Rotation paths and how fast each direction turns (degrees per step):
Each turn is a multiple of 5 degrees from 10 to 175, or 0.
Each row of a path follows its step; steps can be skipped.
Rotation 1:
step 7: [-19.7  10.1  36.5 -43.1  -5.7  10.5  -3.3   4.3   7.6   4.5  17.1 -34.0
 -12.1  23.8 -22.3  -7.8  -3.5   7.4 -50.1  15.4  22.4  13.2 -44.8 -43.0
  20.2  51.1  13.6 -33.6  -2.0   8.2  21.4  54.3 -34.9  -3.9  32.1   1.0
   0.4 -30.9 -31.1  46.6   6.8  14.0  36.4 -10.8   0.1   0.1 -28.6 -23.2
  -5.2 -39.5  21.2  13.4   9.4  14.5 -13.6 -39.1   6.4 -19.0  27.3   4.3
  17.5 -32.5 -28.7  -1.5   0.9 -11.1 -22.8  18.6  32.3 -27.8 -12.8]
step 8: [ -7.0  23.3   7.5 -32.8  13.8 -13.9  29.7 -15.3 -24.2  30.0  36.8  -3.8
  32.7  14.5   3.4  33.1  24.1 -27.6  25.1 -19.7   3.1  24.9  -7.4 -65.3
  12.6  15.9 -21.0 -10.5 -55.8 -21.8  13.5 -10.4  23.4  42.0  14.5 -29.1
 -14.4  13.4  16.4 -34.1   1.7  34.5 -25.3 -17.4 -20.5   1.7  15.4 -18.7
  60.2  26.9  -6.9  22.1  22.5   7.4   8.0  14.7  -3.2   2.9   9.5  27.3
  -4.8   7.7 -24.0  -1.5  -7.0   0.5  -6.0 -11.9 -20.8 -43.4  57.1]
step 11: [ -5.4  -1.1  -4.9  -5.6  14.1  32.6 -27.1  36.8   9.6   1.7  44.5 -30.7
  41.1  13.0 -31.1  27.9  70.3  32.7 -65.6  37.4 -17.2  -6.1 -25.0 -34.1
  42.6   1.6  15.8  29.8  -2.7 -19.5  41.7 -12.2   2.5  -3.3 -19.5   9.8
   8.4  12.3  19.0 -16.4  15.8   0.3   3.7  -9.8 -24.0  29.4  13.5  26.2
   5.4  -6.7 -11.3   3.2  29.2  -7.5   7.0 -32.9 -15.4 -18.6  12.4  31.0
   0.7 -10.1  19.7  -5.2 -13.0   7.4 -27.5  20.0  17.9  48.3 -14.9]
step 14: [ 27.9  11.2  -0.9 -10.7 -19.0  -2.7  -4.8  -1.0  -7.2  91.6  28.5   0.8
  -5.2  16.0 -33.8  -1.3 -24.5 -25.5  -7.8   4.6   9.0  -7.2  -4.6 -36.6
   0.8 -22.7   5.0  13.4   1.4   9.9 -19.0  -5.5  18.4  12.1  -6.9  -6.0
  27.5 -41.0  33.6  11.7 -12.6  -3.6 -72.6   4.0 -31.2  31.8 -47.1  -4.4
  11.8  -2.1 -36.1  42.5  -8.3 -29.5  -3.6 -12.2 -42.6 -11.6  -1.9  -3.0
  17.3  -3.6  35.8  -3.0  -6.9  11.7  -8.3  -5.0  33.7 -39.7  33.7]
step 15: [ -8.8 -27.6 -20.6  45.0 -11.6  21.2 -20.8  15.7 -27.3   2.7  19.5   2.4
 -17.5 -39.5  -6.0  27.0  14.9  18.2 -56.9   3.8  20.5 -26.4  19.8 -61.7
 -25.8 -18.2   2.2 -27.0 -41.1  -9.8 -36.2  30.7   2.1   9.2  78.0  -3.5
  14.4  16.9 -18.3 -18.1  26.9  22.7  -6.5  22.2 -24.8  -9.2 -10.1   4.8
  11.8  -3.7  16.0  -2.6  22.2  -9.3   6.8 -12.5  12.2 -12.8  14.1  48.1
  11.0 -11.6 -14.1   6.9  14.1  -1.3  20.3  -7.9  32.0   9.1 -49.4]
step 18: [  2.5  10.3 -21.8  33.1  -4.5  -1.0   7.1  -5.5  54.5  33.1 -24.0  18.9
  19.7  32.0  -8.9   6.8  10.8   4.7 -21.0  -5.7  -0.9  37.7  24.7 -20.4
  -9.4  31.0  41.8  -2.0 -43.0  -5.1 -20.4  -8.5 -35.0 -27.2   1.7  20.8
   8.1 -39.6   1.4  18.1 -10.8 -22.6 -22.6  14.9 -37.1  -4.8   6.4 -39.0
  26.4 -10.1  22.4   2.2  36.2  43.4 -23.9  -6.7  -6.9  -6.0  26.9  29.4
  -7.5  19.8  15.1  30.7 -29.6 -34.5 -55.5 -20.2  16.7 -47.0   6.4]
step 20: [  7.7  13.6 -17.5 -22.0 -14.5  29.0  44.8 -13.3  -9.9   7.5 -33.6 -21.6
  -9.2  -3.2   2.5  20.8  29.0 -21.8 -17.8   4.1  -7.9 -39.8   2.6 -32.9
  17.6  15.1  16.1 -23.1  -9.2   7.7  15.5 -42.0  -2.1  52.2 -16.8 -25.9
  54.9  15.5  25.0 -28.3 -48.2  -2.6  17.7  23.9 -54.8 -23.9 -59.3 -29.5
 -13.7   0.5   4.5  -1.7 -15.8 -47.9 -20.7   0.1  -3.4 -23.0  -4.8  23.1
  16.6  -4.2  -6.0   3.3  -2.7  29.9 -33.6 -19.6  14.1   5.3  22.7]
Speeds:
[ -2.4  -1.6   0.6   6.1   0.4  -3.5  -0.2   8.1   0.8   2.4   2.7  -1.3
  -5.8   3.9   6.6  -6.9   5.5   4.2  -6.3   6.2   0.5  -3.1  -2.5   3.1
   5.4  -6.0   3.8  -2.2  -0.3  -5.6   1.3  -2.5   6.0  -4.9  -1.0  -1.4
   0.3  14.5 -10.4  -9.8  -1.8   9.7   5.9  -5.2   4.4  -5.3 -10.5  -2.8
  -2.1   2.9   4.8   1.0  -3.9  -3.7   5.8   0.6   7.9  12.4   2.6  -6.0
   5.8   7.2  15.7  -6.1  -4.7   0.9  -5.1  -3.5  16.3   6.5  -0.1]
70
[  0.5  -6.5   3.4  -7.6  -0.6   3.0   0.5   6.7  -1.0  -5.5   7.2   4.6
  -4.7   3.5  -1.4  -3.1   3.1   7.3   3.6  -8.0  -3.8   2.1  13.0   3.2
   5.2  -9.5  -2.3  -0.5  -3.3  -0.8   3.1   5.9   1.5   5.4  -0.4  -0.9
  -8.2 -14.5   1.1  -8.6   6.0  10.7   2.6  10.9   6.1   2.0   5.8  -0.9
   0.6 -13.7   6.6  -0.4   3.6  -2.2   1.8 -10.7  -5.2   2.4   3.2   2.3
   6.6   1.9  -8.3  -5.0  -3.5   1.2   8.5   2.8   5.8  12.6  -6.4]
175
[ -6.6  -4.1   7.3  -2.4  -1.9  -0.6   5.3  -2.2   2.4   5.4   0.9  -4.8
  -9.8  -6.2  -1.8  -9.2   4.8  -4.6   7.1  -6.5   0.6  -1.2  -7.0  -6.6
  -8.3   5.1  -9.0  -9.6  -1.1  -1.0   7.2  -1.2   1.4  -2.7   0.7 -13.9
   7.5   0.5  10.8   3.6  -8.7 -10.4  -0.3   5.1   1.1   6.8   6.7   0.0
  -3.2   8.2   4.9   6.2  -2.6   6.1  -7.1  -9.1   2.2   3.6   9.0   1.0
  -6.0   2.4   3.0   0.2  -1.6  -1.0   7.1   0.1  14.4   6.2  -1.8]
55
[  1.4  -7.0  -6.9  -1.7  -1.3   2.7   2.6  -3.5  13.9   4.4  -2.0  -6.1
   5.1  -8.0   4.6   4.8  -8.9  -1.6  -4.8  -3.1   3.7 -11.9 -11.5  -4.9
  -5.2  -1.4   4.8   4.1  -5.6  -1.5   0.2  -7.8   3.1  -2.5  -4.0   5.1
  -0.1   0.0  -0.2  -7.9   7.6  10.5  -5.0   2.0   1.5  -4.1   0.9   1.8
  -1.2  -5.5   1.7  -1.3  -5.5   3.6  -3.8   3.1 -11.1   5.0   7.1  -0.5
  -3.1   1.2  -5.1  11.6  -0.7  -7.1   5.6   6.5   3.4  11.1  16.4]
120
[  4.3   3.2  -1.4  -9.0  -9.1   3.4  -0.7   1.3   4.6  -1.5  -7.2   1.4
  -5.2   3.8  -2.5  -4.0  -5.1   2.8  -6.5   1.7  -9.4   0.2  -3.1  -3.1
   6.7  -5.1   9.7   2.5  15.6  -6.6  -3.9   1.3   6.5 -10.6  -9.2  -7.4
   2.1 -11.7   1.3   9.7   1.8  -2.7  -4.3  -9.7   1.9   6.9  -4.7  -9.9
  -0.8  -5.7  15.4   1.7  -3.8  -2.6  -6.9   1.9   3.9  -0.5   9.4   7.3
   0.5  -3.7   5.1  -1.8  -3.4  -1.6   0.3   3.1  -4.8  -4.2   2.2]
160
[ -5.9   0.9  -4.6  -3.0   7.9   0.0  -8.1  -2.4   6.2   4.2   1.6   3.1
 -12.1   7.6  -6.3  -3.7 -12.2  -2.1   3.3  -4.6   2.2   8.5   4.7  -1.1
   4.1  -0.5  -9.3   9.7   0.9  -6.9   0.1  -7.0  -0.2  -1.3   0.0  -5.8
   7.1  -0.5  -0.7  -8.1  -2.3   3.2  -2.0  -0.7   2.5 -12.2   0.4  -3.4
   6.7   1.1  -0.4  -5.0  -3.6   0.0 -12.7   2.5 -15.2  -3.6   0.4  -6.7
  -6.2  -3.2  -1.5  -4.5  -6.1   7.8  -6.2 -14.9   2.0  -5.5   1.1]
170
[ -6.2  -2.1  -1.3  -1.3   0.7   4.3  -8.9   3.1  -1.5   1.5   0.9  -4.7
  -3.2   1.1   5.1  -3.5   9.2   1.4  12.2   5.9  -7.0  -1.8   3.1   0.8
  -4.9  -5.8  -1.2   8.2   0.2  -4.9  -0.8  -3.0  -0.3 -10.0   2.7   2.7
   2.7   3.6   0.1  -2.2   0.5  -8.4  11.6   9.0  -2.9   2.8   7.0  -8.5
   8.0 -11.5 -14.4   9.1   8.4   0.3   4.4  10.1   2.7  -3.6  14.0   3.1
   3.7  -2.7   4.0   3.3  -3.4   1.1  -1.3   0.8  -3.8  -0.9  13.5]
145
[  3.6  -6.4   4.6   9.5  -0.3  -2.9  -7.3  -6.6  -3.7   6.6   0.0  -7.0
   0.5   7.9  -0.4   3.5  12.8   0.9  -6.8  -0.3  -5.2  -4.6   0.8  -5.3
  -6.9  -0.3  -8.6  -1.6   5.9  -5.6   0.7  -0.9  -5.4  -7.4  -2.7  -6.5
  -7.6  -4.8  -1.4  -1.3 -10.3   1.9   0.4  -5.5  -6.6  -4.9   1.1   5.7
  -1.3 -12.3   0.9 -10.8  -2.5  -2.2 -10.1   5.8   1.2   1.5  -0.4  -5.4
  -0.8  -2.7  -0.2  -0.9  18.2   6.6  -1.1   1.7  -6.0  13.3  -3.6]
70
